(in the rows, 128 means zero)
One turn moves every row onto another: examples first, then more rows asked:
q729: [152 134 109 137 102 164 157 131 121 138 121 131 131 131 135 153  68]
q318: [140 122 120 138  87 140 147 152 106 142 136 146 139 134 145 134  60]
q554: [103  94 147 120 118 173 107 171 138 151 146 138 108 122 152 138 121]
q534: [152 146 103 115 103 168 150 150 107 123 139 138 144 131 143 144  87]
q645: [141 112 131 140 131 114 119  90 141 114 118 118 124 108  84 136 156]
q978: [134  94 153 139 119  89  99 112 131 116 130 140 135 112  97 112 149]
q949: [105 119 120 135 108  74 128 104 115 152 150 146 153 138 113 114 137]
q140: [ 95 113 131 138 118 173 139 165 108 155 148 118 103 132 157 150 121]
q49: [144 115 125 143 149 129 122  79 141 121 117 120 130 146  92 145 147]
q954: [129 112 146 127 127  85 107  92 138 144 130 156 154 139 114 115 146]
q850: [130 111 118 127 124 136 136  80 154 120 107 127 129 121  82 144 144]
q597: [ 92 102 128 124 110 173 122 173 127 155 154 127 105 121 149 142 118]
q789: [138  90 157 140 136  98  94 107 131 123 131 150 144 151 110 114 140]
q433: [159 111 149 131 100 143 123 148 124 135 122 161 142 136 149 128  66]
q941: [135 129 124 129 137 108 127  71 147 142 120 135 144 135 102 137 152]
q125: [103 143  96 152 104 111 156 113 113 120 130 119 141 114 102 138 159]
q228: [168 132 132 129 108 175 162 147 132 113 138 133 132 131 123 147  87]
q603: [111 123  90 155 122 112 150  97 108 132 146 107 130 145  92 142 134]
q472: [112 115 138 132 134 190 135 149 126 149 131 117  99 131 153 160 129]
q279: [117 104 135 124 118 172 114 153 136 154 139 140  94 146 171 153 132]
q151: [111 102 141 118 128 188 113 158 148 148 136 129 103 121 146 149 127]
q430: [101  99 155 132 119 164 119 172 112 153 146 135 109 135 165 137 121]
q435: [110 102 124 147  99  78 121 124 106 125 152 128 133 111  96 113 139]
q317: [111 103 132 126 112 165 116 160 129 156 146 141  96 146 172 149 128]
q824: [101 109 123 123 120 188 128 159 137 152 145 119 100 119 143 154 123]
q397: [ 91 108 122 123 117  67 130 134 120 132 145 134 164 135 124 126 131]
q743: [124 123 121 116 151 110 133  95 157 120 109 118 152 131 110 155 149]
q239: [159 116 149 129  95 151 146 169 120 117 152 152 141 135 135 125  79]
q207: [ 96 114  89 138  95 112 158 103 118 132 138 120 132 121  84 136 129]
q126: [ 95 129  93 126 128  94 156 111 128 131 134 108 152 130 109 151 137]
q590: [134 136 127 141 129 128 132  96 144 108 102 130 141 115 102 142 171]
q694: [105  99 123 152 109  80 120 125  97 135 160 137 144 150 109 111 126]
q562: [174 119 155 125 109 167 142 153 138 111 136 149 138 134 131 134  87]
q813: [111 135  98 137 119  96 148  83 124 150 140 125 144 134 101 136 143]
q579: [114 109 125 125 118 176 122 150 135 155 140 133  92 145 167 158 132]
q555: [118 102 162 129 135 180 114 157 130 147 129 133 106 134 160 146 129]
q752: [108 108 122 128 112 170 124 157 128 158 146 134  92 145 169 154 128]
q654: [131  85 157 122 116 108 103 103 149 119 115 159 143 126  98 114 139]
q935: [170 124 138 130 115 167 134 127 138 131 106 146 133 133 139 147  74]
q264: [116 120 102 149 112 103 141 101 117 123 139 106 123 107  83 136 146]
q407: [ 99 120 128 149  94  83 128 138 104 121 141 147 154 119 118 110 152]
q224: [167 130 138 108 110 161 121 155 118 118 131 160 151 135 152 129  91]
q624: [149 134 120 114  96 152 135 164 101 124 147 153 151 134 152 128  83]
q802: [152 128 126 133  93 160 166 162 116 119 154 135 136 132 127 137  79]
q623: [120 103 151 113 141  84 108 118 149 122 119 144 164 136 124 129 143]
q332: [ 96  89 128 133  87  85 124 126 114 131 145 153 146 126 101 106 124]
q209: [130 114 158 138 119 101 105 120 135 110 113 158 153 120 118 114 165]
q387: [170 142 121 109 117 178 136 140 124 117 124 144 144 132 144 145  94]

q125 turns into q590
q729 turns into q935
q850 turns into q654
Where do these go?
q49 turns into q789
q430 turns into q140
q624 turns into q534
q554 turns into q597
q752 turns into q579
q239 turns into q802
q813 turns into q941
q264 turns into q645
q126 turns into q743

